In the rows, zero is written as 128.
Each path below is one point turned by a fixed rotation once a step. After each direction that follows a path, write how fast that rotation turns it, in degrees each step (0 if it stays still).
Each turn is a multiple of 5 degrees from 10 to 175, or 0.
Each row of a path follows its step; steps can be skipped.

step 0: [133 134 130 123 131 126 126 136 125 129 135 131 119 141 115 129 113 127
 136 128 124 128 117 127 125 123 131 127 117 147 133 119 132 131 129 132
 124 123 131 127 134 126 135 118 123 135 125 133 130 117 136 126 125 133
 132 113 132 133 110 132 127 127 132 127 132 130 122 141 124 115 113 114
 111 125 137 112]
step 5: [123 127 135 123 118 123 128 130 139 144 122 133 141 138 119 129 126 129
 135 122 132 130 111 133 130 127 124 140 130 126 142 129 136 144 121 132
 132 126 139 125 118 133 124 126 112 131 135 128 132 130 144 132 126 134
 133 115 147 130 130 120 124 129 132 137 129 124 119 118 131 123 117 127
 115 123 131 126]
step 8: [131 138 139 129 118 129 131 125 135 129 124 117 123 128 109 127 121 129
 125 131 123 128 116 131 129 122 118 128 129 130 139 120 139 139 130 138
 128 124 128 130 138 138 139 122 126 140 135 134 140 131 139 132 145 138
 124 118 135 131 113 130 130 114 129 135 122 121 136 127 109 126 132 118
 122 128 132 126]
step 9: [133 136 155 128 138 128 114 134 128 128 136 119 127 133 139 126 135 130
 134 128 138 132 130 138 136 117 116 142 123 128 132 122 124 139 137 130
 133 119 119 136 131 133 127 112 126 126 137 117 143 124 129 126 133 130
 126 129 135 125 121 122 135 113 132 125 128 121 123 132 116 131 126 131
 115 128 126 128]
step 10: [134 124 136 128 129 132 135 130 128 136 143 117 122 136 120 126 125 123
 140 123 133 125 129 138 135 138 122 130 143 138 129 123 129 147 132 127
 142 116 139 132 126 126 138 117 135 118 130 130 132 126 136 127 121 135
 124 120 125 134 125 123 127 124 128 135 118 113 123 125 124 140 131 119
 108 129 137 125]
step 11: [130 126 133 125 130 108 130 140 135 138 129 125 120 132 121 130 126 124
 138 132 132 133 120 126 141 135 127 131 128 142 142 127 120 139 138 129
 121 124 132 132 135 136 130 117 130 135 132 124 128 126 140 135 133 124
 125 128 141 132 130 121 124 119 141 142 123 138 123 116 115 130 114 124
 115 136 118 124]
step 14: [127 136 130 123 130 122 120 127 124 119 139 115 128 124 126 127 114 121
 126 133 128 123 112 127 116 125 118 134 119 138 140 120 130 121 136 123
 129 116 133 131 139 140 139 134 127 135 140 129 140 125 137 130 129 146
 131 146 142 137 121 125 125 124 130 136 117 131 130 126 128 130 124 122
 117 119 125 122]
step 15: [125 122 144 125 130 128 119 151 116 130 144 129 136 130 127 130 119 129
 129 123 122 138 122 136 117 125 112 133 125 128 136 121 133 134 126 118
 134 121 136 129 133 123 126 115 127 139 125 110 139 136 131 122 141 136
 136 123 127 127 121 126 134 126 127 134 127 125 122 128 133 133 129 128
 109 127 125 128]
step 19: [134 122 137 120 136 130 128 133 134 143 126 128 123 123 119 132 115 129
 126 138 140 122 118 129 133 122 140 122 127 137 147 116 129 138 132 121
 126 130 121 140 127 128 125 123 114 137 132 133 139 125 132 128 125 131
 144 128 134 131 108 114 122 122 126 128 124 127 113 128 117 124 121 121
 124 123 120 130]
[128 130 129 126 127 129 130 126 128 125 129 125 131 128 126 126 127 127
 126 128 127 125 132 128 130 130 128 127 129 128 127 128 127 128 125 127
 128 128 126 127 130 128 131 132 128 126 126 129 129 129 134 128 125 129
 125 128 128 129 127 131 124 128 127 128 130 131 130 131 127 131 130 127
 126 124 129 127]
175
[125 131 127 127 128 129 132 130 127 131 127 128 131 124 127 125 129 128
 127 131 126 128 127 124 130 129 131 127 124 130 128 128 129 129 126 129
 133 127 130 129 126 131 128 127 130 129 127 129 126 127 129 127 130 126
 126 127 129 126 127 128 130 128 126 129 127 128 129 129 125 125 128 130
 127 131 128 127]
140
[132 128 126 127 129 127 127 128 127 129 127 126 126 128 127 129 124 127
 128 127 125 130 131 129 123 129 130 127 128 129 124 127 128 130 126 131
 128 132 128 132 128 128 130 129 129 126 126 133 128 125 129 129 130 132
 130 128 125 129 127 127 130 126 130 130 128 126 129 129 128 126 129 129
 127 129 126 127]
175
